0: [ -7  22  74  28  20  -4   0   6   6   5   6  27  41  27 -31 -11  14 -12
  10 -15  -9   9 -24  16 -20]
1: [  6  32  89  29 -11 -61 -39 -17 -16  76  -3 -21 -43 -58  -8  52 -19   7
  -7  13  27 -47 -37  35  15]
2: [ 33  57  55  14 -12 -29 -19 -21   6  35  29  -9 -42  16   6 107 -53  44
   2  10 -29 -35 -72  32  10]
3: [  39 -113  -91  -27  -57   43   77  -12    2  -85 -115  -68   23  -15
  -13 -107   67  -29    4  -43   99   43   69  -73   74]
4: [-42  21 -21  -7  -4  -8  17 -16 127 -14  40  17 -12  63  -5  65 -36  -5
  18   8 -48  20 -31  -2 -38]
5: [ -3   9 -18 -12  -9  -9  -5   7   4   7   5 -12  -5  31  21  31 -11   9
   7  13 -26  15   7   3  10]
6: [ 25  13  26  37  47  13 -27   4  -9  81   1   3  -4 -34  -5  26  -1  10
 -20  11   2 -37 -48  45  32]
7: [  16   -5   57   24  -18  -19  -34   14 -122   16  -31  -38  -21  -51
  -11  -20    4  -13    3   -5   49  -20   20    9   21]
8: [-20  32  -4   6   7 -16 -28  -9  39  -9  32   4  -7  25  10  86 -34   9
  10  25 -56  -3 -64  14 -22]
9: [ 24  53  36  -3 -31 -21 -25  -9  34   6  36 -27 -31  17  39  92 -48  29
   9  -1 -19 -16 -42  21  27]
10: [ 22   3  16  33 -29 -46 -23 -22  -7   6  23 -18  -1 -38 -16  31  -4  -5
  32 -18  33  -7 -48  10  38]
11: [-15  -7 -25 -25   3   2  -4   1  23 -21  23  27   9  19  20  36  -9   4
   0  14 -37  15  18 -28  -6]
12: [ 45  10  33  -4 -30   2 -23   6 -14   5  -4 -30 -20 -45  26   2   0  14
  -3   2  39 -15  15 -23  29]
13: [-17  11  23  12  44  -7 -28  -3 -16  58 -13   6  11  26 -34  14  -8  20
 -45  11 -61 -46  -7  50 -26]
14: [ 40 -12 -10  -2  -9  11 -17  22   1 -30  -7 -10   1 -28  -5 -38  23   1
   1  -7  35  15  36 -45  22]
15: [ -7 -52 -92 -37  -3  32  89 -11  25 -86  15   6  26  21  12 -55  20 -24
  20 -31  35  44  43 -64  -2]
16: [ 14  47  75  20  10 -17 -33   0 -15  27  -3  -7 -24  27 -13  57 -33  16
 -19  10 -21 -43 -41  54  -3]
17: [ 67  14  75  43 -50 -56 -31 -37   4  55  14   6 -19 -41  -4  45  10  28
   7   5  23 -50 -44  -7  37]
18: [ -4 -31 -47 -12  -7  -3 -15  -5  28 -48  24  20  41  -7  11   8   3 -11
  23   6 -10  28  -7 -34  20]
19: [  9   6 -41 -36   4  14   9   8  12 -43  -5 -13 -11  14   9   3   6   4
 -11 -13  -1  24  15 -47   3]
20: [  12  -83 -125  -33   13   46   76   20    6  -83  -27   20   61    3
    5 -127   87  -29   -1  -16   57   89  107  -73    1]
21: [-18  58  49  19  -7 -30 -31   3   5  43   5 -20 -53  35 -15  66 -56  10
 -18   6 -54 -24 -48  68 -26]
22: [  17  -19  -43   20  -14  -16   44    2  -74   21    6   25   32  -38
  -10 -113   88  -35   34  -75  101   19   79  -36   12]
23: [-30  47  25  24  33   1 -38  14  -5  34 -17  27  17  25 -30  25 -10   9
 -34  25 -59 -42 -10  49 -32]
24: [  32  -96 -124  -33  -11   14   77    3    1  -85  -12   -4   62   -9
  -14 -127   83   59    7  -28   82   78   73  -73   32]
25: [ -9  10 -13  -2  54  11  11   3  21  -5  -2  48  62  25 -13 -15   6  11
 -12  18 -45   4  16 -17 -33]
26: [ 46  40  -1  47  15 -11 -38 -19  24  16  40   3 -10 -30  24  48 -32 -18
  13   1  15 -20 -78  33  19]
27: [-30 -48  -6  22  10   9   3   1  12 -10  11   7 -13  31  -1 -72 -33  -8
  -4 -14 -28   8 -22  30 -32]
28: [-20 -11 -67 -10  52  30  22  27  16 -47 -47  50 114  34 -27 -87  33   4
 -10  10 -12  49  45 -26 -32]
29: [  1  64  77  27   1 -25 -68   7   2  52  16 -20 -38 -14 -10  87 -50  -4
 -10   9 -30 -54 -61  53  -4]
30: [-32 -44 -77 -35 -25  15  66  -8  42 -86  11  -9  -7  37   5 -45 -77 -28
   5 -23  16  54  26 -36   9]
31: [ 24  56  78  39  -5 -27 -44  -8  -3  30  20 -10 -33   8   0  97 -42  23
   0   2 -35 -43 -78  48   7]
32: [-12 -18 -67 -40   9  22  78   7  24 -46  16  15   4  36   9 -41  10  -7
 -17  -8   0  37  51 -36 -18]
33: [  63 -122  -80  -25   21   75   16  127  -41  -53  -65   32  108  -25
  -31 -127  111  -37   61  -66  127  101   87  -62   64]
34: [-18  30   6  -7  16   0 -44  13  13  11  10  -2 -20  28   9  80 -36  20
 -18  18 -70 -16 -15  16 -22]
35: [-18  40  45  15   7 -16 -60  12   3  32   2 -14 -47  17  -8  65 -42  12
 -16  14 -56 -25 -36  47 -13]
36: [ 18  32  30   2 -10 -17 -32   0  23   6  24  -5 -30  13  11  80 -42  18
   4  17 -26 -17 -14  24   1]
37: [   0   36   64   23   11  -13  -55  -11   -5   44    8    7  -10   17
  -18   67  -31   14  -27   14 -105  -48  -65   47  -12]
38: [-20 -25 -60 -39 -30  12  47 -11  34 -75  10 -18 -18  31  18  -7  -1  -9
  15 -24  15  28   7 -24  11]
39: [  12  -64  -33   -2    5   42   18   30  -55   12  -52   -8   61  -45
  -26 -127   82  -26   27  -36   74   19   83  -24   28]
40: [  4  20  95  16  -9 -50 -47  -7 -16  75 -16 -37 -42 -47 -11  43 -17   7
  -8  19  18 -52 -23  21   8]
41: [ 33  31   9 -16 -25   6  33 -10  -2 -32  -4 -47 -28  -2  16 -11 -15  -3
  -6 -43  24 -13 -12 -15  20]
42: [  11  -70  -35   -1    6   44   19   31  -57   11  -54   -7   62  -46
  -26 -127   83  -27   25  -38   75   20   86  -24   26]
43: [ 18 -45 -57  -1 -32  20  31  -8  19 -66  21 -12  21  -4   6 -37  11 -16
  29 -17  34  35   9 -37  27]
44: [  9  -5  58  22   7 -13 -46  -1 -30  78 -20 -13 -23 -49 -17  12   3  11
  -7   9   3 -45 -11  34  17]
45: [-15   1 -26  -8 -25 -10  20 -16  34 -46  42  -6 -12  38  10  52 -26  -6
  24   0 -12  19 -43  -6  10]
46: [ 11 -28 -78 -26  24  18  79   7  52 -55  27  46  34  32  41 -21  -7  -6
   0  27 -15  50  51 -49 -38]
47: [ 11  31  74  29  14  -2 -11  14 -38  53 -41 -14 -34 -28 -39 -26  -9   3
  -6  -1  12 -58  34 122 -16]
48: [ 37  51  80  26   7 -41 -25 -30   0  69  30   1 -18   3  -8  92 -44  34
 -10   8 -30 -58 -66  48  -1]
49: [-29  36   4  15  35   2  -7  13  23  13   1  46  -7  41  99  41 -24  13
 -13  16 -64 -12 -20  32 -44]
50: [-22  10 -16  -3  14   7  -5  13  30 -16 -10  19 -11  32 -19  28 -15  -3
 -11  -9 -22  16 -11  -4 -30]
51: [-11 -12  55  24  -1  -5 -12 -11 -48  46 -37   1  -2 -77 -19 -32  36  -9
  14   1  67 -33  17  -1  21]
52: [ 11   8 -41  15   8  11  57   6 -16 -21   0  36  49  34 -29 -89  35 -16
  13 -39  39  45  19 -12 -10]
53: [-48 -40 -60 -27   0  10  67  -3  39 -57 119  36  43  40  13 -29   2 -26
  22  11 -20  52  16 -15 -35]
54: [   5  -62   10    6   -7   21   -5   22  -55   19  -57   15   33  -72
   -7 -115   92  -21   37   -1  101   16   71  -44   28]
55: [   0 -102  -31    8  -18  -13  -42   27   -5   -7   -9  -11   17  -13
   -4  -48   29  -32    6   -1   33   32   11  -24   26]
56: [-31 -14 -56 -27  -8  10  48  -9  34 -51  22  11   8  57   5  23  -4  -9
   7 -11 -12  24 -24 -30 -21]
57: [  5  19  53   9 -19 -27 -57  -9 -19  45   8 -13 -13 -17  12  58 -19  16
 -16  15 -19 -30 -21  36  26]
58: [ 52 -19 -28   0 -35 -29  -3 -26  -2 -33   3 -26  30 -42  34  22 -52  18
  13  14  47   9 -17 -59  71]
59: [ -4 -19  79  26   8   4   3  12 -68  52 -65   3  -7 -82 -10 -71  46 -19
  14  11  59 -33  71   3   0]
60: [ -5  43  62  11 -18 -30 -47  -1   4  23  19  -7 -48  23 -22  72 -60   4
  -7   2 -43 -34 -38  58  -2]
61: [-27  44  -3  -9   4 -14   8 -12  33  -1  24   6 -31  61   1  75 -40   4
  -3   5 -51   5 -46  17 -45]
62: [  61 -113 -127  -24    0   58   51   39  -28  -80  -41    2   95  -31
  -24 -127  105  -38   27  -54  109  100  103  -92   41]
63: [  18  -81 -127  -39    0   35   91    3    2  -89   -2   -5   53    2
    0 -127   70  -39    7  -21   67   88   64  -71   14]
64: [-17 -10 -31 -29   3   4  -3   3  26 -27  24  29  11  23  22  37 -10   4
  -1  15 -39  20  22 -33  -7]
65: [-50  23 -34 -12  23   4  24  11  42 -17   7  26  -2  61  10  24 -23  10
 -19  18 -64  25  12  -5 -53]
66: [  4  14   5  29  -8 -19  23  15 -35   1  -1  -1  -7  -7 -34 -61  14 -22
  14 -46  48   7   6   1   7]
67: [  -5   31   42   31   23   -6  -60   -3    5 -110   -4    1  -24   -2
  -23   46  -11    0  -12    4  -31  -17  -35   20  -18]
68: [-12   5 -19  -6 -23 -12  15 -15  32 -39  43  -5 -14  36  11  57 -29  -3
  22   2 -15  14 -45  -3  10]
69: [-45   7 -12 -18  11  -4  20  -7  39  -9  31  15 -31  60  -9  67 -38   6
   3   5 -73  16 -40  14 -51]
70: [  0  27  31  17 -34 -43 -49 -16  18  20  24  -6  -1   9  -1  90 -41  22
  18  18 -22 -11 -53  27  21]
71: [ -6  12 -19   9  46  23   9  12 -13  18 -17  41  64  43 -25 -66  23  15
 -31  -8 -22  -9  52   9 -24]
72: [-22  24 -13 -17   4   3  -8   9  40 -13  10  -3 -34  35  20  68 -36  16
 -23  24 -62   8   5   7  -5]
73: [-18 -35 -58 -22 -38  15  50 -20  30 -81  16 -16 -29  32  15  -2  -6 -10
  20 -25  23  32   5   1  26]
74: [ 26 -18  63 -66  24  29 -43   3 -44  53 -32  -6   3 -52   7 -11  16  19
 -39  -1  -3 -55  16   5   6]
75: [ 14  37  21   0  -3 -33 -34   5  27   0  31 -22 -38   9  23  94 -45  28
  -1  21 -43  -2 -60  21  14]
76: [  5  15  60  27 -20 -74  45 -14 -25  61  20 -30 -11 -48   0  33 -19   0
   7  17  33 -26 -32  24  26]
77: [-30 -11 -49 -30  -1   9  51   1  16 -39   8   4  18  55 -11 -39   1 -29
   4  -8  -6  41  -5  -4 -26]
78: [ -7  36  18  10  28   4 -59  19   8  28  -2   5   0   1   2  40 -12   8
 -30  23 -54  -8 -25  22 -10]
79: [-40 -11 -23   6 -11   3  21  -1  38 -42   3  17  10  44 -19 -25  -8 -25
  11 -13 -11  53 -15  -5 -23]
80: [ -8  28  30  88 -30 -26   5  -6  -9  -6   6 -22 -17  16 -19   4 -28  -6
   9 -36  14   2 -24  35   7]
81: [-31 -26 -53 -28   1   0  49  -2  42 -48 -21  22  34  44   8   2 -13  -9
   9  23 -30  44   9 -31 -14]
82: [ 17 -17   8   6 -15 -36 -12  -4 -19  42   0 -24   7   1  -6  -4  10   3
  -2   0  13 -11 -11  14  31]
83: [-36   0 -42 -20 -32   3  25 -16  34 -56  41  -2  -7  54   9  36 -31 -14
  10   4 -25  32 -18   1 -14]
84: [ 41  19 104  12  21   3 -45   5 -37  68 -22 -13 -23 -78  15  20  15  22
 -30   2   1 -59  -9  21  -6]
85: [  25  -89 -118  -24   15   48   66   35   -1  -72  -37   33   86   -8
  -13 -127   86  -23   15  -20   72   92  115  -84   -7]
86: [-23 -38 -57  -9 -26  24  64  -8  24 -67  15  -8  -6  37  -6 -44  12 -23
   2 -43  27  28  -2 -29  -3]
87: [ -14  -54    7   -4    1   40   15    0  -73   19  -75   21   35  -70
  -22 -113   80   -6   37  -10   90    2   65  -35   79]
88: [ 35  52  78  24  -4 -49 -69 -12   6  76  23 -15 -38 -21  21 113 -52  32
  -7  17 -29 -54 -72  41  29]
89: [  3 -20  28   4   2   3 -47 -12 -39  66 -27  -7  27 -54 -17 -18  22  -5
  -2   1  21 -23  -9   7  26]
90: [ 52 -13  -2 -14 -32   1  -9   9 -11   7  -8 -29  -7 -23   9 -26   1  15
   1  -7  29   6  13  56  42]
91: [-12  31 -22 -21   2  11  23   5  19 -15  20 -12 -27  36  14  26 -25  13
  -4 -10 -24   1   5  -1 -16]

[ 36 -30 -39 -14 -50   0  30  -4   6 -49  -4  10  -1  11   4 -38 -31  -6
  -3 -25  46  18  12 -39  42] 43 14
[-26  30   1  13  34   5  -6  13  19  13  -1  45  -2  37  91  30 -17  11
 -12  13 -56 -10 -15  27 -39] 49 34
[-40  22 -16  -4  23  -5  27 -13  25 -22  15  43  27  61 -13  33 -20   6
   5  23 -52  19  -9   6 -47] 65 50
[-21 -49  24  14  -4  20   6  21 -74  60 -51  21  16 -74  -2 -98  59 -42
  17   3  61 -41  90  -4  -7] 59 54
[-19  22 -21  -7 -11   5  16   7  23 -21  19   3 -31  46   7  30 -12  25
  -8  -1 -31 -42  10  -5  -5] 91 5
[  1 -18  70  20  -1 -14   1 -12 -50  67 -52  -8  -4 -81  -5 -32  41  -8
  26   1  78 -38  23   0  12] 51 59
[ -10  127   43   17   18  -21  -25    6   12 -127   10   10  -20   37
  -14   80  -44   27  -17   14  -72  -30  -39   36  -33] 67 8
[ 20   4 -19 -21  10  13 -13  22  -1 -10  -6 -12  -5   4  27  -2   3  15
 -23   1   0  20  47 -32   3] 19 14
[ 20 -19  65  16  -8  -5 -34  14 -30  41 -27 -35 -15 -90  28 -41  40 -11
   8   8  74 -11  16 -17  22] 51 12
[-17  26 -15  18   6 -10   4  20  -5  19   7  19  -1  52 -29   4 -25 -14
  -6  -7 -44   6 -31  36 -25] 50 5
[  8   2 -46 -40   4  19  11  10  13 -46  -7 -12 -11  17  10   1   9   5
 -13 -12  -3  27  19 -51   0] 19 38
[  6  18  42  12  12 -22  -4 -14 -30  69  -7   3  20  25 -29  24 -12  37
 -15   1 -32 -44 -18  48  -5] 13 16
[ 52 -33 -37   9 -66 -35  -5 -19  -7 -57 -26 -38  14 -31  22 -15 -41  13
  22 -23  76  16  14 -76  85] 58 43
[ 17  -4  19  18 -26 -11  -2   9  -5  -6  -4 -25 -26 -23  -9 -25  -5 -19
   5 -29  24  -2  -8  11 -66] 66 41
[-27  47  -3 -11   4 -16  11 -15  36  -1  27   6 -33  64   3  82 -43   6
  -2   6 -53   5 -50  17 -47] 61 69
[ -6   8 -23   7  41  22  10  12 -10  13 -16  38  61  41 -23 -64  24  13
 -29  -7 -19  -6  51   6 -20] 71 25
[-43  48 -11  19  47  -2 -21  10   4  27  -6  23  -4  40  -8  29 -27  14
 -40  28 -86 -20  -1  41 -56] 23 13
[ 41  56  91  29   8 -46 -33 -31  -2  78  30   0 -21   0  -9 100 -49  37
 -11   9 -32 -65 -72  53   0] 48 88
[ -7  14 -18  10  45  21   7  12 -10  18 -14  39  58  43 -24 -59  19  14
 -30  -6 -24  -8  45  11 -25] 71 25
[ 22  55  75  37  -5 -27 -43  -8   0  29  21  -9 -33  10   1  98 -42  23
   1   3 -37 -41 -78  46   7] 31 2
[ 22  53  35  -3 -29 -20 -24  -9  34   6  36 -25 -30  19  37  91 -48  28
   9   0 -22 -16 -42  21  23] 9 75
[  6  18 -25  16 -15 -14 -40   4  34 -10  45   9   9 -80  16  59 -45 -24
  18   3 -11   8 -49  14  16] 26 10
[-35  16 -38 -24  31   1  29  12  40 -24  29  35  -1  53   8  36 -27  10
 -24  18 -67  18  24 -10 -44] 65 64
[-49  22 -34 -12  24   4  22  12  42 -18   8  26  -1  59  10  25 -24   9
 -19  18 -64  24  11  -4 -52] 65 50
[ -2 -23  70  10  18  25 -19   6 -77  86 -65  13   0 -91   5 -64  54 -24
   9   6  66 -48  50  10   2] 59 51
[ 34  33  43  -8  11 -18 -16   0   6  45  13 -16 -26  12  12  59 -35  40
 -10  16 -36 -30 -27  19  -1] 36 16
[-17  16  18  20   5  -1 -28  10   4 -10 -11  14   6  28 -19  18  -5   7
  -4  -2 -27   4  -8  10 -17] 50 5
[   6  -69    8    6   -9   24   -1   23  -60   17  -61   16   37  -78
   -7 -127   99  -24   41   -3  112   21   79  -49   31] 54 87
[ 10  10 -38  15   6   9  52   1 -16 -18   0  35  47  34 -29 -82  32 -14
  15 -40  38  42  14  -8  -8] 52 66
[ 42 -12  -7  -1 -13   9 -19  22   0 -31  -4 -14  -5 -32  -3 -32  21   1
   4  -7  38  13  32 -45  25] 14 12
[ 32  55  54  14 -11 -26 -18 -19  12  35  25 -10 -43  11   6 101 -50  44
   2   9 -27 -34 -67  30   9] 2 31
[ -2 -15   1  -4 -23  -7 -26  -5 -10 -16  -9 -11  -3  12  -4   8   2  11
  13  -3  -6  15  -2 -18   2] 5 82
[ 22  20  37 -16  27   4 -52  10 -18  45 -14  -5   0  -4   4  25 -10  24
 -39   2 -47 -42   0  13  -5] 78 13
[ -3 -19 -17  19  -6  -5 -18   3   1  -7   6   5  13  -2 -23 -25  12 -26
   9 -30 127  15 -10  -9  18] 66 14
[ 46  42  41  16  17  -8 -21  -7 -18  52  13   9  13 -39  -3  24   1  17
  -4  -1   1 -30 -34  18   2] 6 44
[-10 -16  51  24   0  -4  -8 -11 -48  43 -36   3   4 -79 -18 -38  37 -11
  16   2  67 -31  20  -3  20] 51 59
[  -1   41   71   27   12  -16  -60  -10   -5   50    9    7   -9   18
  -20   76  -36   17  -27   17 -110  -52  -70   52  -13] 37 35
[-46   5 -15 -20  15  -1  25  -7  39 -10  28  18 -25  61 -11  59 -34   5
   2   4 -72  18 -35  10 -53] 69 61
[ -15  127   51   20   22  -24  -28    6   14 -127   13   14  -23   42
  -15   92  -51   30  -20   18  -83  -35  -45   44  -40] 67 8
[-21  35 -13   1  70  13   2   8  21   1 -23  52  34  42 -26 -13 -14   6
 -38  -1 -50  -4  24   1 -56] 25 71
[  41 -116  -89  -42   21   79  -27   75  -43  -49  -86   38   91  -33
  -35 -127   90  -41   66  -77   56   77   77  -36   63] 33 62
[-20  34  12 -14   3  -2 -40  12  35   7  18  22 -27  46   9  91 -45  19
 -16  33 -82 -10 -21  20 -22] 34 72
[-29 -13 -54 -25  -6  12  45  -8  30 -46  19  13  15  54   2  16   0  -7
   5 -11 -12  22 -18 -28 -19] 56 77
[ 43  23 108  12  22   2 -48   5 -36  69 -20 -14 -26 -77  16  27  14  24
 -33   3  -6 -62 -13  24  -8] 84 44
[ 39  14 -17 -25  27  18   8   6   1  -3 -34  -4  18  19   4 -10  18  26
 -13  -1 -10  -3  24 -27  -7] 19 5
[-18  17   5   8 -26 -10 -20  13  16 -11  -5 -17 -40   1   6  11  -9  -3
   3  -3 -10   0   4   1   4] 5 91
[  67 -114 -124   -6   -2   66   44   39  -26  -74  -55    7  100  -38
  -24 -127  122  -26   28  -47  117  104  108  -97   40] 62 85
[  4  31  73  31 -21 -82  43 -16 -28  71  22 -33 -16 -51   0  47 -26   3
   6  20  30 -34 -40  31  27] 76 1
[ -20  -48   32   17   -4   20    2   22  -79   68  -57   22   13  -80
   -4 -100   65  -42   18    2   66  -47   91   -2   -5] 59 54
[  5  16  43  13  12 -21  -5 -14 -31  68  -9   2  19  18 -28  21  -8  34
 -13   1 -26 -43 -16  45  -3] 13 16
[ 10 -27 -76 -23  22  18  73   7  48 -53  25  43  34  30  36 -25  -4  -8
   1  23 -11  49  49 -47 -35] 46 32
[  24  -74 -127  -19  -14   39   99  -11   16  -91   13  -33   50    1
    0 -112   54  -43    1  -52   86   50   44  -63   35] 63 15
[-23  -2 -10  18  14  16 -24  28  -8   0 -24  11   5  12 -28 -30   4 -27
 -22   1 -15   1  19  15 -20] 50 27
[  6  20  56  10 -19 -28 -57  -9 -20  47   7 -13 -13 -20  11  58 -20  16
 -16  15 -17 -33 -22  37  25] 57 16
[-25  43  23  22  28  -1 -36  11  -4  30 -17  22  15  21 -27  24 -10  10
 -30  22 -51 -39 -10  44 -25] 23 13
[  -2  -11  -49  -12   52   24   37    6   19  -30  -51   55   59   11
    6 -127   60   14  -30    8    1   45  108  -58  -57] 28 71
[-29 -39  53  22   9  14  -1   4 -90  73 -67   3  19 -82 -20 -79  59 -30
  27   3  71 -46  76   3  11] 59 51
[-28 -39 -68 -31 -24  12  60  -9  37 -76  10 -10  -7  32   4 -41 -72 -25
   5 -22  17  47  23 -33   9] 30 38
[  4   4  11 -10 -32 -12   1   1 -20  20  -7 -40 -29  -2  -3 -12  -7  -1
  -6  -9  14   6   6   5   9] 82 90
[-10  28  27  83 -28 -25   3  -5  -6  -7   7 -20 -17  18 -17   7 -29  -5
   8 -33  11   2 -26  34   5] 80 10
[-32 -32 -63 -29   2   4  52   2  37 -50 -26  23  39  40   6 -13  -6 -12
  11  20 -21  48  19 -33 -12] 81 77
[ -9  34  17  11  29   5 -63  21   7  30  -5   4   1  -3   1  37  -9   7
 -32  24 -55  -8 -24  22  -9] 78 34
[  8 -17  65  26   3 -21 -22 -10 -31  80 -28 -11 -11 -94  -8  -6 123   0
  22   9  73 -33   0  16  31] 51 89
[ 29  15  34  39  47  12 -34   5 -12  88  -3   1  -5 -44  -4  23   3   8
 -20  13   7 -40 -46  44  35] 6 44
[-20 -52 -81 -34  -8  78  78  -7   4 -73 -13 -20  12  33  -5 -94  43 -33
  -8 -19  30  53  54 -30  -7] 15 86
[-21 -53 -81 -33  -9  78  77  -6   2 -70 -13 -19  12  31  -4 -96  45 -32
  -9 -18  31  52  55 -32  -7] 15 32
[  63 -114 -127  -24    0   59   48   42  -30  -80  -43    4   97  -31
  -25 -127  108  -38   28  -54  110  100  105  -93   41] 62 85
[-12 -19 -76 -44   8  23  87   7  30 -55  20  16   5  43  10 -42  10  -6
 -10  -8  -1  45  53 -40 -19] 32 46
[ 22  -6  33   1 -46 -29 -21   3 -17  -9  -5 -37 -16 -32   8  -6 -10  -3
  19 -16  30  -4   3  -3  45] 12 82
[  4  57  73  26  -1 -23 -65   7   0  49  12 -20 -35 -18  -8  76 -43  -4
  -7   8 -26 -50 -54  47  -1] 29 31
[  9  13 -37  18   9  11  54   5 -17 -18  -1  39  49  37 -30 -84  32 -14
  14 -40  37  43  16  -7 -12] 52 66
[ 22 -24 -24  26 -18  -8 -12  -8  13 -11  27   7  48   9   2  19   4  -5
  28   5   5  14 -47 -16  28] 18 10
[-21 -77 -91 -26 -23  30  89 -16  30 -91  30  11  37  24   3 -84  31 -40
  27 -16  59  57  34 -43   4] 15 63
[ 27   5  22  41 -31 -50 -31 -21  -9  11  23 -20  -1 -44 -17  35  -5  -4
  34 -17  35 -11 -51  13  41] 10 82
[-29 -20  42  18  -2  -7  -3  -8 -58  67 -49   1  13 -54 -19 -38  44  -5
  19   4  55 -49  11   6  23] 51 89
[ 24  53  77  36  -2 -23 -43  -8  -6  33  17  -9 -31   5   1  91 -39  22
  -2   2 -34 -45 -74  45   7] 31 2
[ -2  14 -20 -13  -9 -13  -7   7   9   6  11 -14  -7  37  24  41 -17  10
   4  14 -34  16   3   6   5] 5 91
[ -11  127   42   16   22  -17  -28   10   10 -127    7   15  -16   37
  -16   73  -41   25  -14   12  -74  -28  -37   38  -33] 67 8
[  37 -103 -127  -34  -15   14   82    3    0  -91  -13   -7   66  -13
  -15 -127   90   62   10  -32   92   82   76  -78   37] 24 63
[ 33  58  55  15 -13 -28 -15 -21  14  35  29 -10 -44  15   6 107 -54  45
   3   9 -28 -35 -72  32  10] 2 31
[ 11   0  61  23   9 -15 -50  -2 -28  80 -16 -16 -27 -48 -17  23  -3  15
 -15  10  -3 -46 -20  37  16] 44 40
[   4   38   70   24   11  -14  -60   -9   -6   48    9    5  -10   14
  -18   74  -35   17  -28   15 -107  -52  -68   48  -10] 37 35
[  0  29  68  28 -19 -77  42 -16 -23  66  22 -30 -17 -43  -1  48 -27   3
   6  19  23 -30 -40  30  22] 76 1
[  62 -110 -127   -9   -4   57   27   45  -30  -68  -48   27   96  -25
  -39 -127  112  -23  -12  -49  104  100  103  -89   38] 62 85
[  3 -71 -99 -38 -12  31  64   9  10 -72  11   2  35   2   8 -59  45 -33
  -1 -12  26  72  73 -54  12] 15 63
[-25   9 -33 -28 -13   8  49   4  29 -33  10 -18 -48  51   6  12 -24   0
  -9 -27 -21  13  -2  -3 -16] 91 83
[-32 -19  42  16   2  -5   1  -6 -55  65 -48   4  11 -49 -19 -40  47  -6
  18   4  51 -47  15   8  16] 51 89
[-27  36  18  21  29   4 -30  11  -3  25 -15  22  19  23 -29  17  -6   1
 -31  21 -48 -36  -8  42 -26] 23 13
[ 48 -42  10   6 -29   3 -13   9 -25  -1 -42 -16  12 -70  12 -73  50  -6
  26 -10  35   9  39 -42  46] 14 54
[ -1   9  21  14  15  11 -54  19 -24  24 -26   6   4 -27  -2 -20  10 -12
 -16   1  -8 -16  22   4  -4] 89 44
[ -1 -17  90  31   8   3  -4  14 -74  60 -71   2  -8 -90 -11 -72  48 -18
  15  12  64 -39  72   5   2] 59 51
[ 34  21  37  -4   3 -10 -56  -4   0  39   2  -6  -7 -15   2  70 -19  22
 -24  11 -31 -32 -27   9   4] 57 36
[-27  44  -7 -12   3 -13  14 -14  35  -5  26   6 -33  63   5  77 -40   6
  -3   4 -51   7 -43  14 -45] 61 69
[  7  33  91  31 -12 -61 -40 -18 -19  77  -1 -21 -40 -60  -9  50 -19   5
  -5  11  30 -47 -38  36  15] 1 40
[  61 -107 -120   -7    1   63   44   37  -23  -72  -52   10   97  -33
  -22 -127  115  -24   25  -43  107  100  105  -93   33] 62 85
[-48  26 -18 -13  23  10  18  19  21 -17 -24   9 -28  47  -6   0 -29  -3
 -37   2 -55  78  21   7 -61] 65 50
[  1 -17  25   5   2   2 -43 -10 -35  61 -24  -7  24 -48 -16 -17  19  -6
  -2   2  18 -21 -10   8  23] 89 44
[-16   0 -28 -33 -10  -3  12   6  32 -24  17  -3 -36  49   6  42 -15  17
  -9   1 -36   8   1 -14  -7] 91 72
[-25  -8 -63 -10  51  32  23  27  18 -45 -43  48 105  36 -26 -80  25   4
 -10   9 -14  47  41 -23 -33] 28 71
[-11  35 -20 -22   2  11  20   6  18 -12  19 -15 -31  36  14  29 -25  14
  -6 -11 -26  -1   5   1 -15] 91 5
[ 13  35  22   1  -3 -33 -34   4  24   4  29 -21 -35   8  21  89 -42  27
  -1  19 -41  -4 -58  22  14] 75 36
[-54 -31 -86 -35   6  17  89  -9  36 -69  22  25   9  59   9 -39   8 -20
  -5   8 -16  49  33 -43 -25] 32 46
[ 15 -19  55  13  -7  -4 -26  12 -26  35 -24 -31 -13 -80  27 -41  38 -12
   7   8  68  -7  17 -19  19] 51 12
[   6  -79 -125  -40   -6   32   99    3    4 -101    2  -10   32    6
    1 -127   70  -45   -2  -22   59   75   74  -70   19] 63 20
[ 47   9  36  -4 -29   3 -25   8 -17   8  -7 -32 -20 -49  27  -4   2  15
  -4   2  43 -15  19 -25  30] 12 14
[   2   43   76   28   12  -17  -64  -12   -6   53   10    7  -12   15
  -20   80  -38   17  -28   16 -114  -56  -75   54  -12] 37 35
[-15  37  16   2  -7 -12 -17 -26  46  -3  36   1 -29  43   3 104 -45  13
  20  17 -50  -7 -70  25   2] 8 75
[  8  17  41  12  11 -23  -5 -14 -28  66  -7   0  17  22 -27  25 -11  35
 -14   1 -29 -42 -18  45  -3] 13 16
[-51 -23 -71 -29  38  20  44  11  24 -35 -13  28  12  45   4 -58  19 -14
 -28  -2 -27  71  71 -31 -56] 32 77
[ -1 -62 -76 -20 -22  12  25   4  15 -61  -4   4  29   6   1 -46  27 -23
   9   3  23  40  42 -46  22] 43 15
[  16  -23  -53   20  -16  -17   51    2  -79   19    6   27   35  -41
  -11 -126   96  -39   38  -81  111   23   86  -40   13] 22 39
[  8 -13  64  25   2 -20 -23  -9 -29  75 -27 -13 -13 -87  -8  -5 114   0
  20   9  68 -32   0  16  30] 51 89
[-16  32  10  -6  15  -2 -51  14  14  17  13  -3 -22  27   9  91 -40  23
 -19  21 -75 -21 -23  18 -20] 34 35
